In the rows, zero is written as 128.
A state moves one step at a time under one of 7 hidden systems, and each row is a state written as 18 numbers. Each run below is a few steps of one system.
seq 1, simo (9 x 18):
[[ 95 134 163 145 108 195 109 105 101 152 156 153 107 103 110 168 115 181]
 [145 124 113 153 178 138 130 190 158 105 132 142 130 128 110  57 164  94]
 [164 121 150  96 155  61 158  87 113 155 109 116 118  91 122 180 131 139]
 [ 62 159 162 106 112 194 129 130 120 136 149  92 123 162 113 123 112  97]
 [167 123  70 138 119 119 126 107 170 107 105 171 125 130  78  71 117 136]
 [144 113 163 126 139 130 144 151  87 186 168 144 113  79 132 177 127 175]
 [ 77 148 163 138 164 124 148 177 158  96 113 109 130 160 106 112 153  73]
 [167 117  98 101 142 120 126  32 126 117 111 132 131  99  90 153 117 126]
 [117 144 152 107 123 182 129 150 119 192 191 116 112 143 139  94  99 139]]
seq 2, Nuvu (9 x 18):
[[132 127 127 115 159  85 101 118 161 113 179  93  96 161  74  96 151 127]
 [175 132 156 107 119 172 159 128 126 193  94 140 125 134 188 140 145 134]
 [ 53 156 130 141 113 124 138 118 131  97 105 136 111 127  54 118  87 129]
 [204  87 102  99 134 131 131 161 129 140 167 141 136 118 108 129 190 128]
 [ 95 157 149 127 126  96 166 111 142 172 120 145 154 132 163 147  50 121]
 [111 128 155 153 166 151  89 125 169  95 152 131 104 152  73 126 185 133]
 [183 135 113  94 152 162 167 119  98 178 103 127 133  85 158  94 113 104]
 [ 74 150 152 114  91  72 133 129 142 134 134 103  89 171  77 136 104 154]
 [178  99 123 129 122 181 136 151 147 128 111 177 151 127 124 163 194 116]]
seq 3, Ser, 9 rows:
[[160  98  76 143  75  78  83 112 120 108 153 134 125 137 144 123 119 178]
 [100 128 162 158 126 137 135 213  89 152 147 127 125 113 181 134 132 146]
 [109 124 106 169 160  93 116 135 113  50  82 121 133  93 121 109 137 103]
 [155 103 124 111 105 140  87  88  74 122 147  83 127 114 170 173 157 144]
 [ 59 155 140 148 104 121 112 157 133 116 137  91 137 177 179 100  91 109]
 [142 106  86 165  75 111 110 150 112  89  76 159 103 119 117 113 142 172]
 [139 105 115 123 136 152 128 179  60 132 172 107 147  75 169 121 127 116]
 [ 88 125 130 159 146  37 115 134 134  75 131 102 146 137 144 148 123 111]
 [123 115 142 162  93 178  83  98  99 106 100 132 113 122 166 170 159 171]]
seq 4, Bal:
[[119 139 148 139 107 130 104 163 105 166 165  91  94 148 191  95 115 169]
 [122 123 112 150 148 112 139 163 161  70  80 143 166 141 139 116 161  68]
 [120 112 114 128 105  91  93  67  86 112 163  99 136 108 150 174  98 157]
 [140 139 156 123 143 173 131 147 173 170 159 132 149 179 179 105 145 100]
 [119 137 113 169 128  89 117  79 141  82  41 135 115 117 136 122 119 138]
 [139 109 120 125 110 153  96 163  68 137 175  84 119 116 180 113 142 147]
 [123 138 111 110 131  97 158 135 179 108 108 130 177 178 138 117 121  54]
 [107 122 134 168  92 104  88  83 115 120 135 140 123 123 157 179 101 193]
 [148 134 138 144 187 187 123 151 141 142 154 122 143 130 182  76 149  91]]
seq 5, Fuv, 9 rows:
[[112 122 111 188 137 129  79 127 158 104 191 159 150 138 149 107  99 150]
 [189 110 152 142 186 116 132 152 149 162 143 149 106 109 128 126 183 150]
 [117 154 163 120 149 104 169 121 104 142  43  99 106 108 158 136 125 114]
 [ 73 129 125 106  91 139 110 118  83  80 133  69 125 138  97 152 135 100]
 [167 102  75 113  91 169  95 102 129 131 185 132 164 146 157 106 111 123]
 [151 122 117 173 129  66 121 176 153 147 143 165 113 128 148  87 113 179]
 [125 117 171 146 168 110 164 169 115 130 101 157 132  86 118 192 167 128]
 [ 97 153 154 109 177 128 132  67 118 114 115  71 139 123 144 141 113  72]
 [127 126 121 106  79 151  82 119 134 120 152  72 100 197 136 106 159 134]]
seq 6, Fuv (9 x 18):
[[160 101 141 158 155 131 125 140  88 128 108 142 142  74 185 181 164 143]
 [108 137 137 127 178  75 122 130  87 106 133  57 124 104 168 112 116  94]
 [142 102 126 110  86 118  98 144 108 110 141  82 137 171 176 167 185 121]
 [135 115 102 174 112 136  83 116  90 114 135 123 138  97 208 114 104 159]
 [151  98 119 142 160  72 119 199  97 108 165 104 124  96 137 115 163 132]
 [151 115 142 125 137  84 144 123 113 135 100 113 160 121 209 185 142 111]
 [ 72 135 154 160 138 113  83 129  95  94 149  75 118 134 176 136 121 133]
 [178  92 107 124 136 156  88 140 102 106 153  98 135 123 168 126 195 118]
 [161 125 104 140 118  68 122 129  88 144 105 105 117 103 204 105 102 154]]
seq 7, Nuvu (9 x 18):
[[ 76 149 175 132 144  72 122 167 132 134 157  75  97 165 136 116 127 131]
 [154 121 143 128 141 166 134 108 129 108  58 127 129 126 146 162 197 103]
 [108 137  87 100  87 145 124  72  98 122 140 117 132 106  89 109  58 127]
 [152 107 110 140  84 102 111 191 158 137 166 145 117 181 136 108 161 162]
 [114 131 156 174 158 119 155 138 114 133  88 175 151  75 166 170 109 135]
 [ 93 129 134 118 176 128 105 117 114  86 186  76 131 121  84 120 135  88]
 [196 125 114  98 118 125 128 104 147 162 103 101 121 166 188 102 150 117]
 [ 73 154 151 156  80 149 123  97 118 132  92 146  94 126 110 149  89 180]
 [143  96  90 131 123 154 125 197 107  93 148 144 137 108  88 104 173 111]]
seq 8, Ser:
[[148 128  98  94 122  72 153 103 125 144 137 138 103 106  50 116  91 149]
 [135 114 164 108 134 156 155 159 145 163 160 159 162 139 124 193 164 108]
 [107 155 137 160 182 126 124  68 176 118 131 157 132 120 103 100  80 122]
 [177 123 155  94 133 143 123 114 141 170 133 112  74 148  97 132 195 157]
 [128 158 134 103 147 148 183 126 147 168  98 132 157 141 160 100  86  71]
 [126 128 110  97  95  95 143  94 136 126 122 145 108 127  31 151 113 152]
 [156 112 142 118 136 189 137 144 158 169 182 169 169 143 138 152 150 112]
 [119 156 140 151 189  78 134 102 173 144 134 141 107 120 101  86  86 135]
 [167 120 166 100 136 156 146 120 131 158  90 125  91 130 100 167 204 138]]
seq 9, Bal (9 x 18):
[[168 108  93  96 119 178 121 117 107 108 125 118 110 111  60 109 175 115]
 [140 138 111  74  76 108 181 133 109 181 120 138 131 124  99 129  76 132]
 [ 78 142 152 169 115 127 136 187 155 136 145 174 115 140  88 122 108 157]
 [160 106 118 144 192 120 126 129 122 108 148 165 135  61  77 139 154 129]
 [138 140 171  66 157 108 156 103 109 182 157  81 102 120  95 148 130 122]
 [101 144 163 118  89 179 148 137 145 137  78 147  99 164  84 153 162 137]
 [132 119  78 136 106 176 128 117  92 113 117 162 124  73  80 102  97 146]
 [154 131 110  97 134  83 154 174 135 175 181 126 117 129  93  82 104 133]
 [ 97 131 173 142 146  78 169 170 144 133 110 160 126 120  91 186 145 131]]
seq 10, nis (9 x 18):
[[134 136 152 109 145 151 163 169 137 180 158 130 170 146 190 125 115  88]
 [ 75 141 134 174 119  76  93 123 153  79 107 120  96 158 105 117 125 156]
 [173 100 124 105 136 186 138 112  87 144 135 149 130  70  99 170 164 136]
 [121 158 122 112 145 115 145 144 173 156 150 106 136 179 150  52  91  86]
 [118 114 142 155  73  93 105 123 120 106  90 136 102 144 132 188 154 187]
 [118 131 121 130 160 198 143 141  97 137 167 152 156  70 106 114  98 102]
 [162 129 109 106 134  53 130 123 183 120 132 104 118 182 112  91 146 114]
 [109 129 181 148 112 156 133 126 107 154  96 148 126 119 170 203 141 157]
 [ 94 142 104 140 151 160 103 126 124 102 177 116 120 113  80  60  91 115]]
seq 11, Doz, 9 rows:
[[130 136 147  95 103 200 130 112 115 140  97  95 136 162 170 146 157  90]
 [ 99 158 110 141 104 128 160 168 116 145  91 140 120 116 142  61  67 130]
 [166  92  88 134  73  63 105 155 129 117 140 136 128 148 143 142 150 169]
 [140 113 144 123 188 105 157 148 136 146 178 157 169  87 107 169 130 105]
 [ 86 147 161 149 158 123  88  58 153 101 139 109 100 150  95 138 126 144]
 [140 126 131 118 120 226 118 115 102 123 100 111 137 125 164 127 163  95]
 [121 160 114 116 118 106 156 153 109 158 104 104  99 120 143  51  73 131]
 [149  95  98 122  61  59 133 163 132 108 115 136 144 164 142 161 151 138]
 [129 116 127 141 164 123 146 140 135 139 187 187 171  85  96 158 100 122]]
seq 12, nis (9 x 18):
[[177 121 116 135 130 106 140 178  94 149  84 118  82  94 150  84 158 158]
 [ 78 150 135  89  94 125 182 169  91 133  94 101 129 125 110 132 101  91]
 [102 118  97 111  87 121 114  73 143  83 142 132 171 159  95 173 109 100]
 [174 108 122 158 164 132 101  86 146 136 167 160 169 110 187 147 127 135]
 [131 139 152 169 186  98 117 173 118 128 126  98  88 110 166  74 149 142]
 [114 138 139 103 111 141 157 145  90 118  54  99  84 112  84 129 162 118]
 [111 139 106  74  80 165 146  79 123 142 134 114 159 150 113 139  77  93]
 [142 103  89 159  96  96  84 105 151 106 164 146 171 159 177 139 108 145]
 [142 114 139 186 186 102 128 165 107 122 130 153 135  63 160 132 141 149]]
seq 13, Doz:
[[133 144 133 122 143 112 108 145 110 138 133  63  66 143 142  56 142 144]
 [148 116 108  98 103  87 170 135 112 110  64 121 160 126 146 165 141  82]
 [ 84 134 120 126  94 121 134 125 115 145 183 161 143 115  88 147  54 155]
 [147 115 129 165 142 139  78 137 188 109 171 139 141 185 156 111 176 129]
 [148 135 163 153 194 137 152 115 105 153  84 140 114  62 157 138 136 135]
 [ 91 134 122 103 100 113 109 124  76  95 127  60  87 132  87 119 133 128]
 [158 123  82  95 101 145 150 111 149 130 124 142 192 154 150 123 106  68]
 [ 99 149 167 159 112 107 135 144 148 183 146 162 111 144 151 132  80 181]
 [132  98 120 176 146 116  91 182 126  67 128 131 123 119 129 125 195 132]]
seq 14, simo (9 x 18):
[[127 129 104 183  93 124 105 122 184  93  80 178 133 166 140 111 136 150]
 [157  99 122 159 151 135  96 126  70 118 145 126 132  61 175 149 141 156]
 [117 132 144 108 138  96 137 179 134 124 135  70 139 174 177 107 154  78]
 [120 136 105 121  75  96 129  55 130 107  67 126 135 146 138 159  93 134]
 [114 115 102 142  83 192  85 148  92 127 186 132 139 126 154 110 110 153]
 [163 114 111 160 132  67 135 192 164 121 112 159 139 149 163 102 153 134]
 [103 122 163 141 135  99 120  96  87 110 105 104 134  98 165 210 138 134]
 [108 135 104 118 120 173  98 121 132  94 151  80 153 170 158  85 132  73]
 [182 124  84 128  89  77 124  94 149 153 106 149 121 142 159 103  96 169]]

Which system made each of these runs?
seq 15:
[[136 123 174 149 168 166 102 147  90 158 162 106 103  97 174 135 161 157]
 [ 88 155 125 116 125 113 149 144 107  94  64  73 123 135 143  96 118  71]]
	Nuvu
seq 16, 2 rows:
[[133 138  75 105  75 115 134  70 139 125 110 133 154 148 127 106  59 117]
 [122 112 136 116  78 130 132 184 123 164 186 154 112 146  87 148 134 173]]
	Ser
seq 17 (2 x 18):
[[147 122 163  94 102 164 132 162 102 179 146  93 106 154 165 148 172 137]
 [105 147 106 147 152  88 167 165 144  97  81 143 135 110 103  75  98  88]]
	Doz
seq 18:
[[115 124 137 168 139 177  86 115 173  80 119 144 150 164 146 138 177 107]
 [147 143 138 139 159 175 130 106  83 167 105 126 100  65 156  93 104 150]]
	Doz
seq 19 (2 x 18):
[[152 122 125 106 132  97 132  79 131 167 184 151 125 102  82 150  84 165]
 [139 113 146 139 136 140 116 202 157 135 175 132 143 172 163 122 177 114]]
	nis
seq 20, 2 rows:
[[140 114 128 145 161  88  97 158 163  81 135  97 123 168 137 106 189 104]
 [131 148 171 137 151 162 151  89 114 153  57 142 101  88 135 159 134 145]]
	nis
seq 21 (2 x 18):
[[ 97 141 128 105 143  42 168 166 125 133 146  99 144 127 119 114  84  92]
 [105 111 148 136 124 126 110 109 136  78 108 123 143 148 121 206 185 108]]
	nis
seq 22, 2 rows:
[[124 123 109 168 125 177 107 197 123 123 161 157 123 119 125  66 131 146]
 [202 114 115 127 166  60 123 108 138 137 111 117 104 113 146 104 156 147]]
	Doz
seq 23:
[[142 137 118 160 112 204 111 119 162 117  82 159 127 162 155  89 150 126]
 [166 132  87  98 127 102 140 137  95 158 139 102  99  94 113  62  93 139]]
	Ser
seq 24:
[[165 138 154  96 127  69 173 108 152 184  97 136 103 137 120 158 126 151]
 [ 93 150 157 107 129 198 171 125 131 148 109 155 141 122  83 151 117  94]]
	Ser
seq 25, 2 rows:
[[167 113  90  77  69 169 154 138 133 163 148 161 158 147 108 131 117 114]
 [101 146 113 169 121  92 135 129 174 129 126 184 139 134 119 100  62 152]]
	Fuv
seq 26, 2 rows:
[[206  92  98  94 137 106 149 120  94 143 124 130 141  77 130 151 158 127]
 [ 81 152 145 124 116  66 155 158 117 147 124  99 143 145 182 126  70 113]]
	Fuv
seq 27:
[[148 141 138 106 146 132 151 130 148 199 188 136 149 135 159 102  81 116]
 [107 147 162 139 146  76 164 144 167 134  90 157  99 138  68 146 136 148]]
	Ser
seq 28:
[[191 116 108 106 152  70 123  94 134 122 101  86 125 134 162 113 157 111]
 [ 93 132 151 131  72 114 124 159  74 147 121  95 103 137 179 155 116 171]]
	Fuv
seq 29:
[[124 117 101 102  73 162 156 191  89 147 153 143 133 115  93 119 113 136]
 [138 124  86 143 135  88 150 121 171 105 125 183 189 125 119 129  87  98]]
	Fuv
seq 30:
[[113 128 156 110 105  66 133 100 148 158 157 135 111 150  86 183 106 172]
 [ 99 139 155 157 139 227 116 126 153 116 121 164 134 137 118 129 150 121]]
	simo
seq 31 (2 x 18):
[[145 108 100 126  93 113 136 160 100  84  51 113 133 123 152 137 172 110]
 [ 99 116  93 117  92 135 116 108  64 111 161 104 159  94 152 145  69 122]]
	Ser
seq 32, 2 rows:
[[ 64 143 163 161 146  77 124 172 134  86 112 102 104 147 103 130 146 122]
 [143 121 137 100 135 189 133  72 119 124 107 138 117 102  68 168 159 121]]
	nis
seq 33, 2 rows:
[[149 139 168 147 213  86 140 101 146 147 121 142 101  89 102 134 137 146]
 [110 148 166  73 144 184 154 129 116 167 152  82 117 148 110 130 140  89]]
	Nuvu
